In the rows, 128 means zero.
Rotation paths and how fast each direction turns (deg/step)
Each turn is a multiple of 5 degrees from 10 to 175, or 0.
Each row of a path follows its step; steps can be skipped.
path 1
step 0: [134 124 127 129 116 114 126 121 122 128 131 134 131 134 127 131 138 125
 129 132 129 119 141 121 128 130 119 119 115 123 134 127 134 117 137 148
 125 123 132 128 122 114 122 133 130 125 134 140 132 126 123 123 123 138
 119 126 132 136]
step 1: [129 135 124 130 121 123 134 117 131 140 133 136 120 127 115 114 134 133
 127 128 132 115 122 126 131 123 122 119 128 132 125 117 134 126 129 129
 128 131 133 135 134 133 134 130 139 143 139 120 137 136 120 134 133 119
 121 133 126 140]
step 2: [126 119 133 127 126 119 117 127 137 125 128 140 138 123 115 117 134 129
 129 130 115 134 128 136 123 113 127 121 132 131 139 130 136 128 124 123
 128 127 125 125 145 132 133 129 128 119 139 135 128 133 125 119 143 130
 121 125 134 123]
step 3: [134 122 126 128 100 124 120 135 126 134 128 131 133 132 132 127 140 137
 131 119 127 133 140 120 120 130 124 133 119 127 126 131 139 124 125 124
 127 120 127 132 127 131 144 133 131 125 124 133 128 127 127 141 134 129
 134 115 130 134]
step 9: [129 117 120 129 117 118 129 116 136 132 139 128 135 137 129 126 126 139
 125 141 125 126 131 137 116 119 131 125 141 127 130 132 134 121 125 130
 122 141 118 126 127 135 126 125 122 133 139 141 133 139 137 124 125 131
 129 123 130 134]
step 10: [119 120 134 133 124 119 127 135 133 136 125 134 119 134 121 124 131 135
 112 116 125 128 136 123 113 132 126 131 128 126 116 125 133 121 116 126
 122 142 128 131 135 128 125 137 121 121 136 124 123 119 125 142 131 126
 128 128 136 139]
step 12: [132 116 129 129 121 120 116 117 121 122 144 122 132 132 131 130 122 123
 131 126 127 125 125 128 113 134 120 132 124 127 127 116 130 124 123 124
 125 137 144 131 130 130 127 120 145 138 128 134 135 129 128 124 121 128
 118 115 128 135]
step 16: [127 131 137 135 133 128 125 121 115 131 128 137 133 132 122 123 123 130
 124 135 125 125 146 135 123 131 126 135 122 126 132 121 133 122 132 147
 124 143 127 135 127 133 126 131 136 122 140 139 137 133 137 117 121 135
 129 122 119 131]
Directions:
[129 129 127 129 131 126 130 127 128 131 128 129 126 127 127 127 132 129
 126 126 129 129 129 127 128 127 130 128 128 128 129 131 125 128 127 126
 129 128 130 125 127 130 131 128 129 126 125 124 130 130 129 129 126 124
 128 127 126 128]  155
[125 128 127 129 128 127 127 126 127 127 128 130 129 127 128 130 129 129
 128 128 128 127 128 129 127 131 129 127 126 124 131 132 128 129 128 129
 127 130 128 126 129 127 127 123 129 126 126 130 130 129 126 126 129 130
 129 126 132 129]  155
[128 127 127 128 127 127 128 128 130 128 130 129 130 128 128 131 128 129
 127 129 127 125 129 128 131 130 127 128 128 128 127 127 125 127 129 128
 126 129 126 125 129 125 127 129 128 130 130 127 125 135 126 131 125 128
 127 129 127 126]  85
[128 128 128 129 126 128 128 131 127 129 125 128 126 127 131 128 128 127
 127 130 128 125 129 126 128 131 128 125 126 128 127 128 126 123 128 126
 130 123 127 126 128 129 125 128 128 129 128 129 130 126 128 128 128 127
 126 129 128 129]  100
